Some points, one per row:
[ 0.22 -0.17 -0.72  0.18  0.39 -0.61  0.75  0.34  0.17]
[ 0.    0.34  0.43  0.47  1.21  0.7  -0.8  -1.51  0.49]
[ 0.76  0.62 -0.19  0.32  1.41  1.25 -1.89  0.67  0.57]
[ 0.32  0.73  0.    0.33 -0.08  0.89 -0.02  0.55  2.13]
[-0.5  -0.95  1.04  0.95  0.82 -0.94  0.63 -0.77 -0.13]
[-0.49  1.34  1.5  -0.51  0.81 -1.19 -0.88  0.91  2.14]
[1.35 0.09 1.18 0.03 0.91 1.03 0.39 0.26 1.17]
[ 0.28 -0.21  0.61  0.62 -1.11  1.04  2.16 -0.81 -1.61]
[ 0.74  0.41 -0.23 -0.04  1.07 -0.31  0.21 -0.5  -0.02]
[-0.08 -0.88  1.55 -0.79  1.22  0.26 -1.79  0.98  1.74]
[-0.11  0.49 -0.14 -0.31 -0.83 -1.16  0.37 -0.13 -1.07]
[ 0.33 -0.26 -0.5   0.69 -0.03  0.9  -0.55  0.86  2.64]
[ 0.56 -0.94  0.64 -1.29  1.04 -0.62  0.25 -0.48  0.55]
[-0.44  0.78 -0.24  0.63  0.84  2.   -0.7   1.1   4.05]
10 more points follow, each with its number after it:
[ 0.63 -1.   -1.61 -1.9  -2.02  0.78 -1.58  0.3  -1.03] 0
[ 0.1   0.46 -0.01 -0.7  -0.37 -2.23  0.1   0.86 -1.18] 1
[-0.31 -1.35 -0.36 -0.56  0.12 -0.06  0.38  0.2  -1.16] 2
[ 1.54 -1.9   0.36 -0.28 -0.96  0.24 -1.75  0.47 -1.05] 3
[ 0.5  -0.8   0.5   0.8  -0.88 -0.55 -0.3  -0.06 -1.74] 4
[ 0.49 -0.61  0.35  0.04  1.55  0.36 -1.32  2.44  1.86] 5
[ 0.91 -0.17 -0.22 -0.66 -2.7   1.67  1.15 -0.93 -0.54] 6
[ 0.53 -1.22  0.6  -2.21  0.3  -1.18 -0.98  0.54 -0.77] 7
[-0.03 -0.02  0.83 -0.05 -0.18 -0.42  0.12 -0.99 -0.32] 8
[ 0.18 -1.43 -0.12 -0.49  1.34  1.71 -0.84  0.19  2.51] 9
Which of these numbered points is nearest to each point below, looking only along the 3 directions in which the first points spread most? Its number follows each.
[-2.92  0.93 -0.13  1.5  -0.6  -0.25  1.1  -2.57 -2.11] > 4
[-1.68  1.42  1.63  0.04 -0.6  -0.47  1.07 -1.3  -0.76] > 2
[ 0.31  0.12  1.08  0.23  0.83 -1.2   0.38 -1.44 -0.94] > 2
[ 0.26  1.98 -0.72 -1.32  1.    0.9  -0.99  0.69 -2.06] > 3
[ 0.19 -1.33  1.32 -1.52  0.46 -2.03 -1.83 -0.46 -0.21] > 7
[-1.12  1.79 -0.82  0.21  1.49 -0.65  0.62 -2.21 -0.37] > 2
[-1.92  1.76 -1.51  1.36 -1.33  1.72  1.25 -1.45 -2.86] > 6
[ 0.11  0.23  0.12 -0.13 -0.25 -1.38  0.93 -1.54 -2.24] > 4
[-0.9   1.41 -0.17  0.74 -0.45 -0.03  0.55 -0.99 -0.18] > 0
[ 1.13  3.44 -0.15  1.23 -1.42  0.47  1.4  -1.61 -2.47] > 6
[ 0.25 -1.56  2.07 -1.   -0.07 -2.53 -2.54  0.03  0.72] > 7
[ 1.14  0.29 -0.42  0.42  0.53 -1.05 -1.77  0.78 -1.67] > 3
[-0.3  -0.02  0.51 -1.39 -0.54  0.03  0.21 -1.66 -1.49] > 4
[-0.43 -0.54  1.3  -1.5  -1.67 -2.16  0.54  1.21 -2.42] > 1
[ 0.17  1.3  -1.04  0.07 -0.96  1.54  0.91 -0.55 -2.58] > 6
[ 0.45  0.49 -0.04 -0.2   0.03 -0.27 -1.66  0.07  0.23] > 3
[-0.71 -0.99  0.46 -0.67  0.21 -0.6  -0.29 -1.02  1.53] > 8
[-1.53 -0.13  0.35  0.67  0.97 -1.18  1.5  -1.04  0.39] > 8
[-0.29  1.27 -0.61  0.04 -2.05  1.25  2.47  0.47 -3.61] > 6
[-0.45 -3.08  0.41 -0.35  0.68 -0.24 -1.05  0.65  0.47] > 3
[-0.36  0.26  1.15 -0.28  0.34 -1.74  0.35  1.25  1.3 ] > 1
[-0.32 -1.12 -0.3   1.07  1.64  1.38  0.12  0.72  1.48] > 9
[ 0.32 -0.92 -0.18  1.08 -0.25  1.54 -1.46  1.34  1.98] > 9
